Every row has a hidden score. How much higher is the second row's score than the first row's in each pair? 10 means about the same, 20 much higher and 0 much lower. The score is a weighted sum of the row's numbers plus the product of two more (or one squared), each taken from its middle value.
[-16 -26 -11  18  29 -51 -12 -30 -17  23   4  14   5  -4  10 -22]
[  6   9  -6  -1 -25 -22  24   3   9 -41  20  -9  11 -12 -19 -12] >> 13
[ 30  30  58  -1 -73 -10  12  26  22 -28  18 -60  48  57  -4  43]
[ 56 -18  60 -76  36   0  92 -62 -44 -46 -11  71 -18  -9  31  -8] >> 2
[-32 -33  13  -1  39   1 -29 -23  -7  30  -5  21  27  10  -4   1]
[ 28  10  -2  17 -14 -36  11 -23  41  -3  -9  56   6   5 -33  -2] >> 14
[-30 -28 -41  -1  36 -28  -3 -11 -14   5 -10   6  -2 -19 -13  17]
[-33  11   2 -10 -31  92 -20  91  70  22  10 -42 -20 -37  51 -34] >> 14
[-54 -31 -10  31  24 -20 -17 -22 -27 -19 -13  -1  -8  -4 -13  -5]
[  -2   74   15  -31  -33  127  -98   91   45   11  -42 -100  -25  -17
   48   60] >> 11
[ -3 -47 -27   3  27  21  30  76 -17  48  88 -35  22 -50  26 -91]
[ -54   69   50    6  -17    3    5   29  -57  -11   38  -74  -30   -1
 -104   14] >> 3
[  4 -26 -35 -43  39  31 -14 -11  -6  40 -54  19 -41 -31  53  11]
[ -6   8 -46  39  -4 -52  36  17  -4 -16  40  18  36 -17 -37  16] >> 13
[ 10  24   9  26 -33 -48  16   0  -2 -13  35 -10  35  24 -34  10]
[  6  15 -34  23   1 -67  32  -4   5   5  47 -15  33  12 -70  10] >> 10
[ -5 -41  -2  11  64 -25 -11 -53 -42  11 -31  22 -22  20   2  17]
[ 30  12 -32   2  37  19 -38  32 -36   9  28   0  11  -7  33  66] >> 14
[-23  -9  27  12 -20   1  -4  17 -29 -14  10 -53  31  12 -36  -5]
[-13 -73  17 -28  -4 -32  -5 -15  17  23   3 -18 -11  14 -42 -26] >> 6
[ -8  13  -4  16 -31 -35 -20  30  22  -3  45 -46  21   9 -33   1]
[  10 -104   25   19   10    8   99  -26    0   35   36   75  -75  -74
   42  -48] >> 16
[-23 -17 -75  -4  63  34  40  22   9  -3  -1  -1   5 -50  80 -32]
[ -4   6 -15  -4  16  53  10  62 -12  32   5 -54  -2 -46  37  16] >> 6
[-40  45   7 -10 -14  49 -14  30   6  20  -2 -48 -18 -25 -17  45]
[  3  36 -15  18  27 -33  51 -12 -22 -11  -2 -24 -47 -55 -59 -15] >> 10
[ -7 -20 -16  51 -12 -65   2 -37  38 -12  33  19  16  12 -37 -53]
[-24  31  20  15   9 -31  13   0 -14  11  24 -34  13  18 -63  20] >> 7
[-21  51 -23 -24 -18  74 -72  41  -6 -20 -86 -55  -6 -21  38  22]
[  34   69   23  -51  -72   79 -116   42   70  -57  -91  -42   26   -5
   67   29] >> 10
[  0  33   3  51 -24 -59  21   2  22 -28  36   2  14  12 -59 -19]
[ 14  15  22  27 -56 -39   0   0  38 -20   2 -35  16  19 -61 -33] >> 7
[ 19  58 -36  12  16  12 -54  38 -49  -1  -2 -35  10  11 -13   4]
[ 24 -13 -32  54  -6 -63  20 -27  43 -13  39  33  18   6 -58  -8] >> 9
[ -9 -17  54 -34  48 -25  16 -76   0  16 -59  54 -29 -18  71 -28]
[ 18  43  10 -10   0  -4   3  19 -28  -8 -13 -23  13 -28 -39  53] >> 13
[ 16  56   9   8 -10 -18 -38 -17  -7  26 -60 -36  51  32  14  23]
[-49   1 -24  17   3 -25  -1 -38 -11  13  23 -10  -6   8 -21 -18] >> 12
[ 24  52 -13 -33 -81  28 -76  25  14  -8 -62 -44  22  52 -19  -6]
[ 13  50  13 -39 -79 116 -26  62 127 -15 -58 -45 -44 -76 110 -57] >> 17
[  2  52   2  13 -50  -1 -37  -2  47   4 -26  16  -8  29 -16  -6]
[ 15  21  -7  -6 -25 -15  18  10 -15 -26  43 -31  18 -32 -40   1] >> 8
[-14  16  -6  24   8 -19  37   5   5   0  38 -13  12 -12 -49  -8]
[ 12 -25 -13   7  51  15  -8 -40 -61  34  -7  30 -66   3  14   9] >> 9
[-36 -32  22 -18  70   5 -15 -18 -66  35 -38  12 -34 -18  10 -16]
[-17  -3  -1  41 -33 -19   6 -24  19 -34  12  16  23   7  -9 -32] >> 14
[ 30  44 -23 -12  11  21  15  30 -47  10  36   2  33  -7  -3  42]
[-11 -38  61 -59  75  10  45 -61 -76   7 -57  69 -43  -6  10  18] >> 3
[-34 -51   9  20  -8  15 -27 -44  20   3 -49  14 -35  17  -2 -30]
[ -3  77  35 -27 -91 127 -49  90 101  -8  -6 -99 -82 -71 118  14] >> 13
[-45 -47  -4  62 -18 -11 -26 -41   2 -26  -4  20 -24  37 -15 -33]
[ 47  35  18  -7 -72  -4 -54  21  55   5 -16 -19  30  36   6  11] >> 5
[ 34 -67  49 -47  55 -15  82 -70 -79   7 -45  87 -10   4  40 -11]
[ -1  47  -2  31 -25 -21   4   1  -3   5  14   5  -2  24  -8  34] >> 10
[ 12 -71 -43  -8  80  -4  59 -19 -46  24  31  38 -17  -9  16 -10]
[-33 -36  -5  -3  27  -8 -17 -60   6   7 -32  18 -42  -7   9  22] >> 7
[ 25  52 -26 -38  29  36 -46  33 -43  -3  25 -37  19  10 -13  29]
[ 18  33  12  12 -15 -21  24   4  25 -14  42 -18  38   8 -23 -29] >> 10
[-16  21   8  31 -12 -46  13   6  -3   0  15 -22   9   1 -60   3]
[-57  -9  21  45 -25   6 -28 -33 -41 -30  -5   7 -47  49  -4 -34] >> 11
[-35 -25 -26  38  13 -51  26 -24   7  17  13  31  -6  31 -30 -30]
[ 15  23 -36 -27 -23  82   2  76  39  50  61 -51 -13 -62  53 -13] >> 11
[ 11 -11 -26 -17  21   9  23  51  -9  19  46 -26  18 -52  37 -43]
[-17   6  38  10 -20 -10 -24  35  27  11  27 -23  35  52 -13  26] >> 5
[-16 -30 -23   7  59 -27 -14 -20 -53  36  -5  41  -8 -34   3  -4]
[ -4 -11  40  37 -21 -17 -15  16  11  14  25 -16  53  66 -33  18] >> 7
[ -4 -32   7 -37  23  43  37 -31  38  20 -34  67 -34 -10  61 -21]
[  5 -66  24 -40  50   0  38 -71 -58  21 -42  56 -56  -7  49 -33] >> 7
[ 18  28  -8  -7 -20 -16  -6  22  11 -16  21 -35  42  12 -30  -9]
[  5   9   5  39 -55 -34 -17  -6  19 -34   7  11  40  37 -29 -19] >> 12
[-31  -3   6  20 -35 -43  -1  26  17 -17  13 -29   4  54 -21 -25]
[ 24  -7  29 -61  81  19 114 -67 -41 -14 -26  99 -44  42  78  40] >> 9
[ 58  61  13 -44 -76  46 -96  32  58 -25 -73 -52   4  13  23   9]
[-34  -7  20  50 -16 -14  -6 -11 -20 -17   5 -25   3  35 -36  -5] >> 12
[  61   44  -14  -63  -37   59 -101   11   69   17 -105  -41  -21  -14
   46   75]
[-36   2 -23  30  -1 -54  19  -7   3 -29  51 -16  18  -1 -50 -22] >> 12
[-40   4  -9  -7  27 -21 -46 -16 -52  -5 -15 -37 -29  -9 -22  18]
[-52  12  -1  45  -7 -33  16   8   5  -8  26 -18 -44   1 -66 -25] >> 14
[-25  22 -66   4  54   4   8  12 -32  21   9  10   5  -9   9  13]
[-27 -37  39   8  -4 -24  49 -21 -16   2  19  14  -5  -2 -42 -59] >> 4
[-46 -12  -9   9  43  23 -23  11 -37  29  -6  11  11  -4  31  36]
[ 18 -18  48  -2   1 -29  33 -56   6 -20 -13  54  16  34  20 -16] >> 9
[-74   8 -12  48   9  -5  17 -31 -52 -22   9   9 -22  -5 -15 -30]
[-11 -20 -12  -9  24  -3  34   0 -37   1  13  -9  17 -40 -42  27] >> 8
[ 16  34  33  -2 -80   1 -47  12  42   9 -44 -29  33  31  -7 -11]
[ 28   6 -55   5   8 -51   4   9 -15   7  20   9  13  -7 -51  19] >> 16
[ 47  25  39  40  -2 -26  11  43 -41 -32 -26 -39  18  -6 -34  28]
[   1   11  -27  -29  -60   33  -71  -18   90   -1 -127    8  -54   54
   40    9] >> 9
[  66  -82   49  -54  102  -65  123 -103  -84   -9  -46  127  -39   14
   37   21]
[-22 -36  12 -25  39   3   0 -52 -33 -10 -72  54 -47  30  48  10] >> 12
[ 14  45 -24 -22  16  61 -28  11  17 -14 -26 -34 -18  13  35 -43]
[ -4  15 -24 -34  19  13 -24  43 -14  29  34 -25  33  16  19  30] >> 11
[  5 -22   4 -64  59 -27  70 -67 -46 -17 -15  83 -34  39  44  38]
[-21  22 -30   9  67  19 -19   9  -5  23 -17  -5 -17  -7 -12  25] >> 13
[-24  13   3  57  -2 -36  -8   1  11   2  23 -29   5  31 -41  -5]
[ 12  24   1   0  -4   9  27  37 -31  10  40 -14  33 -30 -25  66] >> 12
[ -25   17   14  -31   42   47  -11   86  -81   46   25 -101   18  -47
   -5   45]
[ 49  44  31  13 -72   0 -46  11  28 -18 -11 -34  44  40   2  26] >> 13
[ 33 -45 -30  -2 -14  41  12  74  15  51  48 -36 -20 -46  38 -20]
[-24  -8 -40  26  39 -41 -10 -12  -2  26  13  45   5  26  28  14] >> 10
[ 95 -91  25 -26  82 -67  37 -83 -52 -52 -81  23 -22  49   3  25]
[  16    5  -41  -15  -47   90   30   70   57   32   36  -63  -59  -85
   15 -126] >> 19
[ 39  30  28   9 -87 -11 -24  12  23 -25 -14 -22  46  35  -5   3]
[-51  11  16   2  29 -31  13  31 -20  -6  14 -22  24  -7 -64   1] >> 11
[ 46  34  15 -52 -72  28 -66  23  71   3 -52 -46  18  -4  19  51]
[  -3 -114   11  -41   81  -26   66  -76  -38   12  -20   83  -78   -6
   34  -44] >> 9
[ -3   9  35  19 -24 -13 -57   5  24   4  -9 -24   9  41 -44 -53]
[-46 -10 -26  13  16 -19 -19 -28 -20 -25 -31 -13 -29 -20 -14 -43] >> 13
[ -3  72 -43  41   2  -6  -6  11 -20 -35  52 -15  20  -9  -1  26]
[ 35 -12 -60   8  19  14  23  61 -10  30  66 -43  36 -16  28 -34] >> 9
[ 36  75  18   1 -82  31 -91  22  44  -6 -38 -49  15  39   4   9]
[ 13  20 -25  10   8 -23  -8  16  -5 -29  34 -14  22  29 -40  31] >> 12
[-20 -35 -29  21  36  19  21  50 -10  28  32 -18  29 -29  23 -14]
[-14 -15   1  21  23  12 -17 -26 -45  22 -15  -5  -8 -14 -29  19] >> 7
[-17 -36 -31  -5  69 -10 -15 -55 -26  13 -52  30 -40  15  34  12]
[ 17  14 -18 -17  21  13   5  31 -53  16  56  -7   2   1   5  32] >> 13
[  34  -74   -8  -10   46  -24   47 -101  -20   -3  -24  122  -13   35
   67    4]
[ 22 -89  49 -42  74 -64  85 -92 -72  -8 -36 101 -15  38  30  42] >> 6
[  4  40  -8 -10  23  44 -19  56 -16  38  27 -52  -9 -23  34  32]
[ 15 -32 -29  -1   2  54  17  58  38  42   6 -28 -27 -58  24 -34] >> 13
[ 23 -41 -53  19 -28  70  25  66  30  51  47 -54 -12 -75  27 -81]
[ 11  -6 -21 -31  -2  66  49  31  76  18  -7   5  -8 -52  83   1] >> 11
[ -2  22 -24  25   9 -40  45   2  16  12  45  26   7   5 -59   4]
[ 28  -4  33   2 -52  19  60 -10  -4 -15 -20  30  14   2   0 -19] >> 11
[-47 -49 -15 -12  66  16  28  61 -13  28  34 -10  33 -46  -9 -58]
[-24 -61  -5  23   9 -31  19 -47   7  11  11   0 -18  23 -38 -52] >> 4
[ -1 -22 -30  17  17  76  34  61  -2  61   0  -5  -4 -57  57  -5]
[ 28  14 -43 -29   8 -11 -23  17 -15  16  -3  -7  44 -28 -28  44] >> 5
[ 25  30  31 -28 -63  27 -42  14  63 -25 -93 -46 -15   5 -20 -29]
[ 22 -57  29 -35  75 -30  35 -75 -64   5 -20  78 -41  10  20   1] >> 8
[ -3 -84   5  -6  65  12  15 -38 -66  15 -11  70 -62 -30  40  -6]
[  1 -10  69 -79  62  -3  47 -52 -91   4 -59  56 -28  17 -11  13] >> 5
[-23 -31  13 -11   3  54  19 -34  46 -10 -55  36 -73 -24  80 -12]
[  0  12 -28  14  11  -6  -9   5  -1 -14   4  24  29  -2   7  23] >> 10
[ 37  44  47 -11 -91  46 -45  33  39 -25 -42 -56  13  43   4 -11]
[-19 -65 -20  -9  66 -32  -3 -41 -23  17   6  49 -36 -10  28 -17] >> 10
[-24  30 -23  28  27 -38   8  23 -16  15  47 -16  10  -3 -53  26]
[ 62  44 -10 -14 -72   0 -80   9  59 -21 -43 -15  19  34  24  29] >> 8
[-32 -60   7 -24  42  19  17 -29 -21  33   0  59 -34   3  36 -19]
[  9 -49 -27   6  50  21  -5  44  14  54  39 -19  17 -74   3 -46] >> 11
[  8   5  -6  -2 -28  66  53  62  41  37  -3 -32 -49 -59  28 -34]
[-26   0  19   8 -71 119  19  99 109  17  25 -81 -81 -81  45 -79] >> 12
[  1 -31  -5  37 -56  71  54 103  66  65  40 -56 -28 -83  15 -70]
[  5 -40 -36 -35  13  31  40  23 -10  46   3 -16 -65 -58  25 -37] >> 7
[ 30  -4 -69   9  31  -9 -22 -16  -9 -13  31  25  38   2  45  19]
[ 13  25 -14 -21   1   6  10  12   5 -22  31  -2  21 -18 -28  23] >> 7
[-13 -41  -3  -4  20 -13 -15 -24 -50   9  18  21 -17  -8 -10   4]
[ 27  35  28 -20 -62  19 -73  26  11  -3 -34 -42  41  44 -22  10] >> 7
[  3 -24 -48 -17 -20  74  -7  77  32  70  36 -20  11 -84  26 -50]
[ 13  37   1  10 -19 -51  36  18   1   0  56 -10  19  -4 -29  15] >> 5
[ 19  73  31  11 -65  29 -76  51  31 -22 -32 -38   2  69  -8  15]
[ -9  29 -53  27   9 -65   3  48 -31 -11  53 -11  34 -40 -51  10] >> 14
[  6  16  -4  41 -46 -32 -10 -16  -5  -9  14 -11  23  24 -25 -19]
[ 12 -70 -47   4  19  23  38  11  -4  25  44  -4  -1 -51  14 -30] >> 12
[-43 -27  15  31  -1 -25 -16 -55  14   5 -25  40  -7  28 -30 -49]
[  8  52 -28  -6 -37 105 -71  81 115  -9  -8 -54 -38 -42  87 -14] >> 15
[-43   2  11  -7  -8  19 -45 -49 -14 -17 -63  35 -38  -1  66  34]
[ 10 -62   4  40 -50  61  85  86  18  68  88 -40  18 -74  -4 -90] >> 13
[ 31  45  12   0 -54 -28 -27   5  34 -27  12 -11  44  53 -17 -19]
[ 17  66 -21 -18  26  11 -15  21 -50   4  37 -51  12 -10  -2  60] >> 10
[-26 -43 -27  40  -4 -44   0 -45  35 -11  18  30 -25  28  -5 -46]
[ 29  25 -21   0  -1  12 -11   1 -23  14   7 -12  25  -8  -6  29] >> 11
[  1  -8  26  30 -46 -31 -21  -8  36 -17  20   4  34  20 -21 -20]
[ 40   2  -6  40 -58 -38 -10 -37  28 -23  54  20  35  34 -37 -28] >> 9
[ 11  45  -5   8 -12 -31  -1  25   8  -4  33 -29  43 -30 -41  46]
[-20  -5   8  31 -15 -43  18  24  50 -18  47  -6  39  26 -57 -65] >> 11
[-49   0 -27  23  15 -25  52   7 -23 -31   8   0 -13 -12 -23  14]
[ 54  50  30  -1 -65  12 -66  18  43 -14 -34  -9  30  47  10  29] >> 6
[ 20 -46  57 -56  47   3  21 -85 -76  13 -63  95 -35  47  42  21]
[-16  -1 -19  17   8 -32   8 -11  -1   1  36 -13  26 -27 -42   8] >> 11
[  8  34  10   5 -67  24 -48  29  55 -27 -61 -30  -6  54 -21   3]
[  4  -5 -20  12   4 -56  57  28 -31 -31  79 -46  19  12 -42  25] >> 8
[ -4  25  16  23  -8 -41   5  16   3 -29  32 -18  54  46 -59  21]
[-35 -46   4  12   1  -8 -19 -38   2  -5 -24  42 -16  21  14 -37] >> 10
[ 43  49  41 -40 -54  52 -95  45  33 -22 -76 -48  36 -17  26  73]
[  1 -16 -40 -10  15 -37  19  -4 -14  -5  14  -2 -12 -50 -57   7] >> 11
[-46 -22  -9  11  53   0 -44 -36 -51 -13 -27  57 -25  20  19   9]
[-21  60  22  39 -17 -36  23   8  28 -22  36  22   1  10 -57 -30] >> 11
[-55 -40  10   9  18 -25 -19 -29 -16  10 -14  12 -26 -13 -39 -20]
[  1  35  -2  25 -21 -36 -25   3  13 -17  32  -3  57  50 -39  -1] >> 11
[  0  48 -29 -23 -10   0 -21  21   3 -28  17   6   8 -15 -28  54]
[-11   8  31 -18  30  31  -9  10  -1   7 -47   2 -27 -25  33  21] >> 9
[-25  38  41 -36 -33  -2 -79  43  52 -26 -66 -44  62  11 -27 -55]
[-13  51  -2  33  -2 -17   4  28  -4 -19  31 -32   7   4 -38   9] >> 14
[ -47   22   27    3  -17   50  -75   13   43   17 -106  -34  -31   38
   15    4]
[-30 -20  30  -2  21  -7 -17 -45 -24  11 -34  58 -26  19   5  46] >> 10
[ -7  64  -7  59  -2 -36  36  17 -17 -38  44 -28  25  27 -46  30]
[ 26 -56 -45 -23  63  -5  68  -3 -42  26  37  48  -9 -34  19 -25] >> 12
[-34 -13  33  37 -24 -32 -39  -5  29 -19  18  22  43  52 -20 -49]
[ -5  -6  33  25 -32  -8  -4  -4  20 -18  17  -8  24  30  -3 -17] >> 11
[  0  67  17   3  -4  24  -4  22 -50  29  24 -58  -2 -33 -70  49]
[  1  26 -12  37  -4 -67  49 -21  16 -33  40   5   7   4 -39 -13] >> 13
[ 49 -62 -33  15  -1  56  53  77  10  49  45 -28  29 -68  31 -37]
[ 19  25  16   7   4 -46  79  18  -1   7 102  34  58  21 -87  -9] >> 6
[ 47  56  49   6 -86  22 -37  26  21 -13  10   4  48  58  -3 -10]
[ 39  74  45   0 -62  35 -77  43  49  -2 -48 -33  16  44  30  42] >> 8
[ 47  49  40 -23 -59  34 -60  26  31 -21 -32 -25  43  47  -9 -22]
[-28  32  34  17 -15 -24  11  -3  18 -27  46 -31  23   3 -51 -25] >> 9
[-45  -9   5  51  -5 -24 -11   3  -3 -12  26   1   9   6 -18 -23]
[ 34  23 -36  52   1 -48  25  14  -3 -24  17   4  31  17 -37  44] >> 12
[-11 -47 -50  19  45  14  61  27 -10  24  57   6  63 -19  27 -34]
[  3 -13  18  17 -24 -15  41  21  -2  -2  53 -38  42 -51 -29  99] >> 9
[ -6  78   0  31 -31 -14  15  38 -57  27  29 -44  -2  15 -65  48]
[ 14  42 -29 -20  26  34 -19  30 -65  40  62 -48  24  -4  40  14] >> 12
[ 19  -8 -38 -21  40  26   2  50 -50  32  49 -40  25   4  11  -5]
[-43  76  54  77 -67  40 -49   8  33 -54 -11  -8  12  31  32 -26] >> 16
[ -7  10  41  33 -34 -22  29  14 -10 -26  71  15  93  30 -34  -5]
[ 35  -3  18  52 -26 -11 -29 -20  23 -23  23  -4  26  43   9 -37] >> 8
[-22 -36 -46 -11  90  -7   6  18 -69  13   6   8 -23  -5  15 -12]
[  2  10  -7   7 -20   4 -30  14  -7  -1   7 -48  16  11 -21   3] >> 5
[-19 -47  -7  33  -1 -38   5 -30  12 -33  14  19  40  -7  14 -22]
[  5  31 -23 -17  -5 -57  54  -4  -9  -3  46 -13  26 -10 -49  25] >> 7
[ 15  42 -10 -12 -43 100 -44 127  63  44  -7 -78 -47 -65  71 -18]
[ 10  -2 -31  22  12 -38  14  -6   7  -9  30   0   2   8 -34   9] >> 8
[-16  37 -23  26  25 -16  -4   0 -34 -12  34 -22  20 -44 -39  28]
[ 22  12 -28 -10  18  26   0  56 -21  27  38 -35   3 -18  22  26] >> 10
[ -3  19 -56  19  31  20  16  62 -31  45  34 -25  19 -40  35 -23]
[ -8  -8   4  -7  28 -21  43 -42 -61   1   0  62  12  15  21  30] >> 7
[ -7   7   4 -13  -9  15  32 -36   4 -10 -50  34 -25  29  12 -22]
[ 20  49 -22  19 -26  -1  14  39  -6   2  20 -38  20   6 -48  21] >> 10
[ 10 -16 -22  -8  16   4 -20 -29  -9   4 -16  43  29 -10  26  12]
[ 24 -55  14  -4  -2   9 -31   4  63 -13 -30  47 -79  -7  55 -58] >> 9
[ 41 -77 -19 -26  24  11  66  19  22  32  35   2 -33 -43  27 -60]
[  16  -40   39  -36   92  -47   73 -114  -67  -21  -12  122  -44   63
   40   31] >> 6
[ 33   2 -49 -25  30   5  -8  18 -18 -12  35   2  32  -4  11  41]
[ -9 -26  31 -29  72 -52  93 -95 -54   0 -13  82 -20  44  48  51] >> 6
[ 26 -11 -11 -22  21  57   5  42 -27  35 -20 -43 -29 -34  17  10]
[ -34  118   37  -43  -13  127  -11   10  127  -59 -119  -20 -115   24
  121   50] >> 16
[ 16  38 -34   5   8 -20 -17  30 -23 -12  22 -29  27 -19 -37  86]
[-20 -14  22  11  -3  -8 -10  -1  -7   0   9  13   8  -5 -13 -14] >> 10
[ 58 -16  50 -70  52   9 106 -89 -41   2 -31  97 -25  64  66  27]
[-34  26 -10  43  -7 -31  10   2 -18 -23  20  -3 -16   5 -51 -39] >> 19
[-23   5  13  29  -5 -32  18 -21  15  -7  -3 -12  -1  31 -34  -4]
[-24 -29  14  -2 -20 -29 -38 -44  16   0 -27   1 -34   6 -23 -33] >> 6
[  5 -60  -6  -8  43  20  67  -3  -6  28  29  29 -18 -48  12 -46]
[ 82 -40  30 -80  75 -15  99 -87 -76   0 -31 123  11  -5  76 -21] >> 12
[  9 -32  20 -41  66 -39   7 -78 -34  -8 -43  99 -14  -2  47   0]
[  40 -109   44  -74   57  -29   83  -66  -55   -5  -39   85  -42    2
   13  -55] >> 6
[-13  24  -2   9 -27 -40  -2   5 -10  -6  -6 -36  -9  10 -61   0]
[ -5  91  63 -31 -51 103 -29  46  75 -11 -87 -15 -33   5  59  35] >> 18
[ 17  29 -62   2  13 -13 -33   1  14  -7  22 -17  15 -10 -14  44]
[ 13 -40 -20 -15  36  20   9 -25 -24  11  -9  19 -32 -45  34  -6] >> 10
[  -1   63   20   -4 -112  127   -7   64  127  -19  -60  -39  -64  -62
   99  -26]
[  3  -9  11 -31  14  49 -21  -2  24   2 -56  17 -20 -27  47   5] >> 2
[-19 -58  -1  -1  29 -26 -25 -45 -28   6 -33  45 -38  -1   1  -4]
[ 58  53  48  -8 -50 -10 -20   8  55  -6 -17 -24  25   3   3  37] >> 10
[-14 -45 -13   7  39 -25  -5 -42 -27  22 -35  53 -28 -11  -7  14]
[ 32 -48 -27 -46  15 -49   1 -46 -23   3 -45  11 -33   1  -9  -1] >> 6
[-13 -50  45 -31  25  22  33 -67   0  16 -68  68 -64  -7  70  -9]
[ 16  35   5  16  -6 -18  22  -6  -8   2  36 -32  49   8 -38  -3] >> 9
[ -8 -28  14 -13 -24 -19  17  -7   7 -10  15  19  20  18 -43 -30]
[  1  -7   1  -4 -28  30 -61 -18  23  21 -69  -8 -27  15  30  24] >> 9
[ -6 -65 -42 -19  66   5  50   7 -54  43  38  13  -2 -29   5  29]
[ 38  33  23 -20   4   1 -11  41 -32  -3   5 -28  14 -24 -14  49] >> 9
[ 50  40  63 -45 -69  65 -15   1  -6 -11 -37   5  38   1  15  72]
[ 20  -2  -2  -9 -41  24 -42 -28  52  -6 -63  37 -12  55  -9 -69] >> 10
[  0 -51 -30 -19  81 -14  39 -58 -42  19 -62  73 -19   2  16  -3]
[ 18 -14 -41  -1 -54  93  18  71 109  17  26 -55 -61 -77  69 -73] >> 11
